Each row has a name. Each question is about the rows just above it.

[  4  -6  13 -12   0   1   5] -> nadas
[  0   2  33 -18 -35  15 -36] -> puvad
[-19   7   4 -25  -6  28 -25] -> Resi
[  1 -13  59  -8 -12 -34   6] -> Tigak
[  1 -13  59  -8 -12 -34 -27] -> bola
puvad without one entry, shuffled: [  0 -18 -35   2  15  33]. Gone:
[-36]
Shuffled nadas with one entry gone: [ -6   0   1  13   4 -12], missing
[5]

[  1   1 -27   3] -> vutud
[ 35  34 -15 -54] -> vazub
[  0  27 -39 -38] -> Fopi
[  1   1 -27  47] -> sira
[  9 -26   8   0] -> givi
[ 19 -52  24  50] -> Dud
[-29  36 -40 -30] -> nefom
[  0  -4 -56  52] -> tavaz
[ -1  36 -56 -30] -> pugir
[-16  14  46 -58] -> maz
[ 17 -31  12   0] -> Dini
Shuffled vazub with one entry gone: [ 35 -54 -15], missing
[34]
Which entry of givi is missing from [-26   0   9]?
[8]
Shuffled maz with one entry gone: [ 46 -58  14], missing
[-16]
Which entry of givi is missing from [-26   0   8]?
[9]

[-26 -14 -25  33  -6 -13  30] -> loza
[ 38  -3  41 -16 -16  19 -46] -> Ziv
[ 38  -3  41 -16 -16  19  -7] -> gotut
[-14   4  22  -4 -23  -1  23] -> Mifi
[ 41   1  25 -31  48  44   1] -> kemar
[-12 -41  15 -10  18  -5 -17] -> ramit
[-12 -36 -39 -30 -11  -5 -38] -> bug
[ -4  46 -25  33  -6 -13  30] -> Munub
Shuffled loza with one entry gone: [-14 -26  30  33 -25 -13], missing
[-6]
Shuffled loza with one entry gone: [ -6  30 -25 -14  33 -26], missing
[-13]
Shuffled loza with one entry gone: [ 30 -26  33  -6 -13 -14], missing
[-25]
gotut without one entry, shuffled: [ -7  19  -3  41 -16 -16]. Gone:
[38]
Shuffled bug with one entry gone: [-12 -11 -36  -5 -39 -30], missing
[-38]
Which entry of ramit is missing from [-10  15 -17 -41 -12  18]?
[-5]
Munub without one entry, shuffled: [-13 -25  33  -6  30  46]. Gone:
[-4]

[ 15   5 -14  36  18 -13 -21] -> zezig
[-47  24 -22 -19  -4  25 -23] -> Pok
[  9  20 -17  33  20  19  21] -> vumo
[-33  23 -17 -24  22 -25  33] -> Lofog
[ 37 -32   5  25   1 -34   2] -> kup
Pok without one entry, shuffled: [-22  -4  25  24 -47 -19]. Gone:
[-23]
Which entry of vumo is missing from [ 20  20 -17   9  21  33]?
[19]
Shuffled kup with one entry gone: [  5  25  37 -34 -32   2], missing
[1]
Shuffled zezig with one entry gone: [-13   5  15  18  36 -21], missing
[-14]
Which entry of Lofog is missing from [-33  22 -25 -17  33 -24]?
[23]
Lofog without one entry, shuffled: [-24  23 -33  33 -17  22]. Gone:
[-25]
Lofog without one entry, shuffled: [ 33 -25 -17  23  22 -33]. Gone:
[-24]

[ 44 -14 -57  10  41  -7 -15 -56 -37 -34  -5  34  53  60 -54 -58 -37  -4
 -18  -2 -55 -13 -32 -48  29  11  -8  45 -29  50  37 -37  21  19  46  28
 -28 -33  45  19 -32 -48   1  29  20   8  -6  28   1 -51  42  51  22] -> balal
[-18 -18   6 -24  33   8  24  -7 -22   8   9  28 -12 -19 -18  13   8 -27
 -34  22 -11   5  27 -40  18  38 -18  15  22  32  17 -27 -14   4 -23  25
 -31  -6 -10  -4  23  -9  16  28  -2  26  18  -2  18  16  -3 -11 -16] -> Lisiv
[-16   3 -23  10 -15 -36  16 -48  -7   8   8 -18  30   6  -9 -10 -28  32
  15 -10 -27 -16  -9   1 -14 -25   2 -16   7 -17 -24  -7   7   8  23 -19
 -12 -20  13 -16 -23 -41  12  21  22  32  32   4 -21  14  24  -5 -16] -> pof
[13 12  8 13 16 10 11  4  7  9 11 15 17 18  8  7  8 14 11 12  7 12  8  9
 13 10 12 13  8 16 13 10 14 13 17 13  6  8 15 13  9  4 14 16 12 14 15 14
 12 11 16 13 14] -> kefe
[ 19 -11 -34  15 -17 -14  -1  10  14  12  19 -19  12  -8 -37   0  -5 -18
   4 -18 -16 -25   2 -25  14  34 -21  33  29  -2 -36 -37 -12  14  -8   1
  29   2  34  -9 -17  20 -27 -19  40   1 -28  18   0 -39   3  50 -14] -> Nif
[-20  11  33  -2 -23   5  -2  31  17   9  -4 -20 -25 -25  26  25  15   4
  11  -4  28   9   6  28 -19 -12   5 -28   4 -22 -19  20 -12 -12 -21 -17
  11  16 -22  -5  12  22  -3 -21 -19 -14  -2 -13   2  21 -28 -26  -2] -> moro
[ 19 -11 -34  15 -17 -14  -1  10  14  12  19 -19  12  -8 -37   0  -5 -18
   4 -18 -16 -25   2 -25  14  34 -21  33  29  -2  17 -37 -12  14  -8   1
  29   2  34  -9 -17 -41  42  41 -32  10  41   8  19  31  16 -23  43] -> vasi
Nif without one entry, shuffled: [-37 -37 -21 -17  40 -27  -8   2  18 -39  12 -17 -25 -12 -34 -14  19  10
  -8   1   3 -28   0  12  19  -9  29  14  34 -16  50   2 -18 -14   0   1
 -36  -5  14 -18 -25 -11  20 -19  15  -1  34  -2   4  29 -19  14]. Gone:
[33]
Which entry of balal is missing from [ -8 -37 -14 -18 -37 -34  41 -58  11 -28 -51  46  -6  22  50 -15   8  -7
 -57  42  45 -48  20  29  -2  45  34 -29  44 -56  19  28   1  21  28  37
  53 -33  -4 -54 -13  -5 -32  51  29   1 -37  10 -55  19 -32 -48]?
[60]
Lisiv without one entry, shuffled: [-19  22  16  25 -14  13  18  15  24  27  -7  -2  38 -34  28 -27  23  16
 -18   8  28 -24   8 -18 -10 -27  26  -6  17  -4 -40 -11  -3   8  18 -18
 -18 -12 -31 -23  -2 -11  -9  32   5 -16   4   6  18  22  33 -22]. Gone:
[9]

[-31   4 -20 -12   4  21  29 -31  -6 -10   2  15 -17   4  34  -5 -20  15
 -10  13 -21 -10   9  19 -33   4 -10   5 -10 -12   3  19   4  -4   7 -13
  17   8 -23  -9  -8  24  -1   4  25 -15 -14  25  16   3  -4  18 -13 -26
  -9  10 -18]  Sapel
[-13   9  10  -3 -14  10   3 -14  -2  -7  -1  10  -1 -17   7  -6   1  -2
  -7   3   3   7   1  -8  -8 -10  -8  -1 -22 -11  -4   2 -14  10 -13  -5
   5  -3  -9 -12  -5  -1   8   2   1 -18 -14  -3   9   2   2  -6  -5   3
   1  10 -16]  Mebal
[-24  -7  -5  -8  -4  14  34  -2  -3  -6  -8  14  -4   8 -44  -6 -13   3
   1   7 -42 -17   3  63 -15  -3  -6  13  -9   8   5  19  12 -10  23 -19
  -2  17 -14  -1  -5  11 -17 -12  28  -5 -14  17  18  -4  -4  16 -19 -26
  -6  -2  -3]  Fimo
[-36  -2  -9  -9  -3  20  35 -23  -8 -10   4  28 -11  11  -1 -16 -16  15
 -11  21 -35 -20   2   8 -24   7  -7   3 -24  -4  10  31  -5  -3  14 -28
  12  11 -25   5  -8  17  -9   6  22  -8 -14  22  31   9 -16  11 -28 -23
 -10   6 -16]  Fisif
[ -5   1  -2  -2  -1  10   1 -26  -4   1  -8 -10  -5 -19 -45   2   5   4
  -1  -1  -3   9   1   6   2   2   3   4 -27 -32   0  -7   2   4 -17   0
  10  -5 -13 -23  -9  -2  21   3   6 -17 -14   4   6   5   4  -1   0   8
  -5   1 -25]  ritem
[ -7  -5  -8   4  11  16  17 -21   1  10  -3  -4  -5   3  52   4  -1   8
  -5  14 -13   1  -9  -2  -1  16   2   0 -20 -18  10   7  -1  -4  -7 -13
   5  -3 -13  -6  -9 -11  13  -1   4 -12 -14  19  16   8  -4   1 -13   1
  -8   7  -9]  tiko
Which entry of Fisif is missing from [  8  15   2  28  -3  31 -16  21   7   6 -16  17 -10  -9  -8 -24  -9 -16
 -23  -7 -23  35 -28  20  11 -24  14   5  11 -16 -36 -10 -11  22   6   4
 -11   3  22 -28 -35 -20  -1  31  -3  10  12  -4 -14   9 -25  -2  11  -9
  -8  -8]?
[-5]
Sapel without one entry, shuffled: [-14 -33  17   9 -10 -12 -17  -6   4  16 -10 -20 -10   5   4  15  -9  15
 -21  25   3   4 -10   8  -4   4 -13  -9 -10  18 -18  13   4   7 -23  25
  34  -4 -12 -20  21   3 -13 -31  19  -1 -15  19  29   4  -8  -5  24   2
  10 -31]. Gone:
[-26]
Which entry of ritem is missing from [  0   2   6   3  10   4 -26 -17 -10   1 -23  -1   1   8   9 -32   6   1
  -2   4 -19  -9  -5  10  -8   3 -13  21 -27   1  -2 -17  -1   0   4   5
   2   1  -5   5   2 -14  -3  -1  -1 -45  -5   4  -5   6   0   4  -7 -25
  -2   2]?
[-4]

[ 18 -19  19  16  11  -5 -11  49   2   0   4  -8 -19  -4  -7 -18   3  33
   3 -28   9 -24  -3  -6 -14   3 -43  15  25 -29 -23  45  -3  -9   2  -7
  18  29  27  -9  39   5  36  48  30  26  -5 -17  40  -8]  mimaz
[  5 -10  38  21  17  -6 -16  43   9  -3   7  -2 -18 -12 -12 -23 -11  17
 -22 -33   5   1 -18  13  -9 -11 -38  16  24 -26  -8  35   7 -13  -1  11
   3  29  24  -7  37  13  14  48  23  15   4 -14  35  -7]  bar
[  1   3 -47 -12  -9   7  -9 -27 -18   5  -7   9  12  22  24  31  16   1
  32  19  -2   4  22 -17  -7   8  21  34 -20  19   2  -9 -10  14  11 -26
   9 -14 -20  -3 -26 -13   7  48 -26 -11 -21  16  15  -1]  Gom
[  1   3 -47 -12  -9   7  -9 -27 -18   5  -7   9  12  22  24  31  16   1
  32  19  -2   4  22 -17  -7   8  21 -28 -20  19   2  -9 -10  14  11 -26
   9 -14 -20  -3 -26 -13   7  48 -26 -11 -21 -11 -15  -1]  gomaf
Which entry of gomaf is missing from [ 19 -13   8 -12 -20  -1 -47  24  11 -21  48  32 -17  21 -10   1  16 -26
   1   7   9   9 -11 -28 -20  22  -9  -9  -2 -26  -3 -18  12   4 -11  -7
 -15 -14   3   5  -7  -9 -26  14   7  31  19   2  22]?
[-27]
bar without one entry, shuffled: [-18  17  -9  -8 -26  16 -11  -6  11 -13 -12  -2  24   5 -33  17  35   1
  35  37 -10  -7 -11 -22   7  15  -1   4 -38 -23 -18  21  14 -12  48  24
 -16  29   7   3  -7  43   5  13  13  38   9 -14  23]. Gone:
[-3]
bar without one entry, shuffled: [  1 -12  35 -18 -26 -18  17  -7 -16   5  43 -22  -8 -12 -13  -6 -38  13
  35  23  -7  21  17   3  24  -2  13   9 -33   5 -14  24 -11 -10  38  15
  11 -23  14 -11  16   7   7  48  29   4  -3  -1  37]. Gone:
[-9]
Which entry of bar is missing from [  7  37  17  38 -18  24 -10   3  13  -1   5 -33  16  11 -38 -11   4  35
 -22 -11 -12  35  23 -14   5  14 -13  17  48  29  21 -12   1  -7 -26 -16
  -7 -23  -8 -18  -2  -3   7  13  24   9  15  43  -6]?
[-9]
Which entry of Gom is missing from [-27  22  12  19  48   9  32 -12  -9  34  21  -3 -18  15  16 -26 -26 -11
   3  24  -2 -26 -47  -1   4   1  -7   2  16  19   9  14  -9 -13 -17  -9
   7  31 -20   8 -14  11   7 -21   1  -7   5  22 -20]?
[-10]
Which entry of gomaf is missing from [ -7  19  -3   7  -9  16  48   1  32   7  31   2  -9   4  22   1 -13 -11
   9   5 -26 -20  24 -21 -26 -20 -15   9  -2 -17 -14   3 -47 -11  22  11
 -12  -7 -18  -9 -26  21  19  14  12 -27  -1   8 -28]?
[-10]
bar without one entry, shuffled: [ -6 -16 -18  -3  21   7  11  13 -11  43 -14  -7 -11  24 -22 -38 -13   5
  23  -2  14 -26   3  37   5  -7   7 -12  15   4 -18  -9  35 -10  35  29
  16 -23  13   1 -12  24  17   9  38  17 -33  -1  -8]. Gone:
[48]

[-43   2 -13 -34 -14  18   7   2  18  30  11 -12   8  22] -> pagik
[ 16  16   3   2  19   5  10   1   1  21 -20 -16  21  33] -> Sevod
[-32  15  -6  34   1  -6  32 -17 -34 -34  22 -35   5  13] -> luvo
[-29 -27 -12 -23  -9  27  -3   0  23  21   5 -17  -8  18] -> Korot
[-37 -19  -2 -26 -10  22 -14  -3  26   9   4 -18   0  16] -> Magub
[-44 -11 -15 -29 -10  33  -5  -4  23  -3  12 -10  -3  24] -> Vas
[-27  10  -3  42 -16 -14  24 -20 -37 -49  19 -33  16   6] -> Mepin
[-28  20   9  26  -4   3  27 -21 -26 -34  18 -11  18  21] -> ziki
[-37 -19  -2 -26   1  22 -14  -3  26   9   4 -18   0  12] -> fur
[ 11  22  11  15  22   1  -7 -13  -1  15   5 -17  26  41] -> Lov
[-37 -16   2 -27 -10  23 -12  -4  23   9   5 -18  -3  15] -> turu
[-43  -9 -14 -29  -8  32  -1 -44  26  22   8 -11  -2  25] -> kulos
Shuffled Korot with one entry gone: [-17   0 -27  23 -29  27  -3  21 -12   5 -23  -8  18], missing
[-9]
fur without one entry, shuffled: [-19  12 -26 -37  -3 -14   9   4  22  -2  26   1 -18]. Gone:
[0]
Which entry of pagik is missing from [  7   2  30  18  18 -14  11   2  22   8 -13 -12 -34]?
[-43]
Which entry of Vas is missing from [ 33  24 -10  -3 -44 -10 -15  12  -5  23 -29  -3  -4]?
[-11]
Shuffled kulos with one entry gone: [ -1 -11 -29 -44 -14  32  -8  25   8  -9  26  -2  22], missing
[-43]
Shuffled Vas with one entry gone: [ -3 -29  24  12 -10 -15  33  23 -11 -44 -10  -3  -5], missing
[-4]

